data =
[[135 123 119 133 133 136 125 122 120]
 [130 124 125 137 125 125 116 121 115]
 [141 131 132 133 134 123 127 122 109]
 [140 128 128 126 133 133 131 128 117]
 [130 120 129 152 122 129 128 114 114]
 [135 126 127 134 126 134 129 129 122]
 [134 123 115 142 131 135 122 126 119]
 [132 125 133 136 125 121 120 124 116]
 [134 122 109 144 133 139 122 128 123]
 [135 128 115 120 130 134 125 142 130]
 [124 124 124 150 130 115 123 113 117]
 [137 125 127 118 131 145 134 130 123]
 [132 123 122 135 131 137 140 133 127]
 [139 130 124 135 143 119 133 136 118]
 [136 132 129 134 137 112 130 129 114]]
Read off the first entry on the diagonal from the top-right corner.
A: 120
Read off the entry just left of the largest entry.
A: 129
The second entry, reading row by row is 123
The largest entry in the last column is 130
The entry directly below the centre entry: 133
Read off the entry in the bottom-left corner.
A: 136
Read off the 5th entry, reading row by row.
A: 133
The 5th-last entry, reading row by row: 137
The 1st entry in reading order: 135
Read off the bottom-right entry.
A: 114
The 2nd entry from the end, reading row by row: 129
Read off the entry directly above the largest entry.
A: 126
Read off the entry just left of the centre entry.
A: 136
Read off the entry directly below the largest entry.
A: 134
The smallest entry in the last column is 109
The 3rd entry, reading row by row is 119
Read off the largest entry in the first column.
A: 141
The smallest entry in the last row -> 112
The entry just right of the centre entry is 121
The 2nd entry on the main diagonal is 124
The maximum: 152
The second largest entry: 150
Read off the smallest entry in the first column.
A: 124

Questions about the matrix below. Indices start at 1.
1) Report the entry just left of 128.
2) Report the entry directly below the largest entry.
3) Report the entry at row 2, column 1.
4) Report the top-left entry.
5) Report the entry directly below 131.
[[130 127 128 131 154 139]
 [121 106 118 105 118 130]]
1) 127
2) 118
3) 121
4) 130
5) 105

m =
[[114 127 108 139 147 129]
 [134 135 123 144 119 138]
 [139 120 137 141 133 108]
 [119 147 148 119 128 129]
 [137 126 136 128 116 128]
 [108 142 135 127 142 132]
 [127 107 143 122 151 100]
 [122 151 150 115 141 136]
 [125 132 128 122 127 130]
 [115 141 136 114 142 141]
 [123 118 130 134 143 107]
 [142 126 119 120 126 122]
 [116 121 129 139 131 129]]
Indices start at 1.
What is the top-right entry?
Answer: 129
The top-left entry is 114
The entry at row 2, column 1: 134
The entry in row 1 and column 2: 127
The entry in row 3 and column 1: 139
The entry at row 1, column 3 is 108
The bottom-left entry is 116
What is the entry at row 2, column 3?
Answer: 123
The entry just right of 150: 115
The entry in the bottom-right corner: 129
What is the minimum?
Answer: 100
What is the entry directly above the smallest entry?
Answer: 132
The entry directly above 133: 119
What is the entry in row 3 and column 3?
Answer: 137
What is the entry just left of 133?
Answer: 141

A =
[[145 125 121 144 131 123 143 132 119 124 109 127 134 129 130]
 [137 124 133 116 121 110 131 127 132 140 112 120 119 127 117]
 [113 128 130 120 123 139 116 133 137 141 143 133 120 114 131]
 [111 130 133 115 123 136 113 127 138 137 146 131 121 120 127]
 [129 123 118 138 124 138 132 142 128 142 123 135 124 106 134]
 [119 134 128 135 137 140 123 122 125 110 146 131 138 139 135]
 [122 129 139 106 121 117 118 121 137 137 131 121 119 131 118]
 [112 129 127 125 125 143 117 134 135 137 145 135 123 114 133]
 [113 133 126 131 131 146 118 130 130 124 149 136 131 123 136]
 [130 132 137 118 131 114 127 114 127 115 128 119 132 150 121]
 [115 127 129 119 122 136 117 134 137 144 138 133 118 112 128]
 [132 130 138 114 128 111 126 115 129 121 123 117 128 147 118]
 [139 123 130 119 121 111 134 129 130 142 109 121 120 123 119]]
Counting starts at 1.
Find the entry just right of the largest entry.
A: 121
Find the entry in the top-left corner.
A: 145
Find the bottom-left entry.
A: 139
The entry at row 3, column 3: 130
The bottom-right entry: 119
The entry in row 2 and column 1 -> 137
The entry at row 3, column 1: 113
Find the entry in row 1 and column 2.
A: 125
Find the bottom entry of the column that holds the largest entry.
A: 123
The entry in row 1 and column 3: 121
The top entry of the column that holds the largest entry is 129
The top-right entry -> 130
Find the entry in row 3 and column 2.
A: 128
The entry just left of the centre entry is 118
Find the maximum.
A: 150

Read these off the matrix that follows.
1) Find the third smallest entry.
2) Find the entry in the top-right corner.
3) Find the entry directly above 108.
4) Find the third entry from the end, reading row by row.
5) Find the last entry, reading row by row.
6) Find the entry directly below the smallest entry.
7) Find the 4th entry in reading order.
8) Find the top-left entry.
132,133,142,107,127,137,126,124,121,121
125,119,106,142,131,134,112,139,134,99
117,127,122,126,133,121,121,143,132,131
119,112,142,147,133,145,133,136,126,142
137,101,139,134,118,145,134,134,119,143
137,133,118,106,125,124,142,132,111,143
142,127,136,130,119,148,137,141,135,122
115,139,124,132,130,149,126,134,126,134
110,116,149,113,128,138,141,128,114,151
140,145,108,143,129,126,121,126,135,133
114,102,136,123,124,121,145,122,138,135
134,124,128,131,120,148,110,121,126,132
1) 102
2) 121
3) 149
4) 121
5) 132
6) 131
7) 107
8) 132

M =
[[118 124 131 119 120 128 130 127 122 133 128 123 124 131 116]
 [119 117 123 138 142 122 133 128 143 125 134 134 123 139 134]
 [132 135 111 135 121 126 129 132 131 130 135 142 121 119 133]
 [134 116 139 134 136 138 137 111 129 102 131 130 145 124 146]]
Indices start at 1.
The entry in row 1 and column 2? 124
The top-left entry? 118
The smallest entry? 102
The entry in the top-right corner? 116
The entry at row 3, column 3 -> 111
The entry at row 2, column 3 -> 123
The entry in the bottom-right corner: 146
The entry at row 3, column 1? 132
The entry at row 2, column 1? 119
The entry directly above the smallest entry? 130
The entry just left of the largest entry -> 124
The top entry of the column that holds the smallest entry? 133
The entry directly above the largest entry? 133
The entry just left of the smallest entry -> 129
The entry in row 1 and column 3? 131

Read these off the array that follows. Rows and columns are numbered from 1.
1) Read off the entry directly above the largest entry.
2) Read off the top entry of the column that holds the largest entry.
3) Read off the entry in the bottom-right corner.
4) Read off the entry at row 1, column 2.
5) Read off the entry at row 2, column 1.
6) Read off the entry in row 1 and column 1.
[[142 121 114 131 122 134 121 147 139 134 124 132 130 124]
 [131 145 127 127 128 128 123 129 127 132 116 126 128 148]
 [126 132 127 134 123 133 117 130 129 135 129 129 137 135]
 [125 130 127 129 125 132 118 129 127 134 134 128 133 143]
 [130 133 125 129 117 132 123 130 125 133 127 131 131 141]
 [142 126 126 127 127 147 124 129 126 143 139 133 142 144]
 [128 137 130 129 120 133 120 133 122 133 132 133 143 138]
 [138 131 119 130 137 136 115 134 117 109 131 121 146 152]
 [126 133 129 132 130 131 118 134 132 127 132 131 138 132]
 [125 133 128 125 116 123 123 128 128 132 139 125 132 139]
 [126 127 137 133 128 136 118 137 131 130 133 129 136 144]
 [127 128 120 129 122 127 117 129 126 136 129 126 130 137]
 [130 134 127 127 122 139 117 129 121 133 132 133 132 142]]
1) 138
2) 124
3) 142
4) 121
5) 131
6) 142

Questions about the matrix below.
1) Read off the bottom entry of the column that holds the largest entry.
2) Read off the smallest entry in the first row.
3) Read off the 1st entry in reading order.
4) Read off the entry directly above the smallest entry.
5) Read off the top entry of the column that holds the largest entry.
6) Read off the 2nd entry in reading order.
7) Read off the first entry of the smallest entry's row.
8) Read off the smallest entry.
[[116, 115, 125, 143, 119, 124, 128, 142, 138, 113, 115, 129, 123, 129, 118],
 [127, 130, 126, 141, 118, 145, 136, 149, 141, 119, 134, 129, 132, 129, 140],
 [135, 124, 125, 136, 121, 145, 132, 150, 124, 122, 128, 125, 142, 124, 127],
 [122, 117, 132, 114, 136, 114, 127, 112, 123, 149, 135, 126, 129, 131, 114],
 [139, 138, 124, 116, 134, 119, 129, 114, 128, 137, 122, 135, 131, 132, 152],
 [119, 109, 111, 128, 135, 123, 142, 116, 128, 128, 118, 131, 119, 126, 100],
 [123, 118, 132, 124, 131, 122, 124, 123, 125, 134, 128, 128, 123, 124, 118],
 [127, 120, 133, 138, 128, 138, 129, 128, 133, 122, 131, 128, 128, 123, 136],
 [135, 132, 138, 126, 129, 124, 121, 118, 128, 142, 140, 129, 132, 117, 142]]
1) 142
2) 113
3) 116
4) 152
5) 118
6) 115
7) 119
8) 100
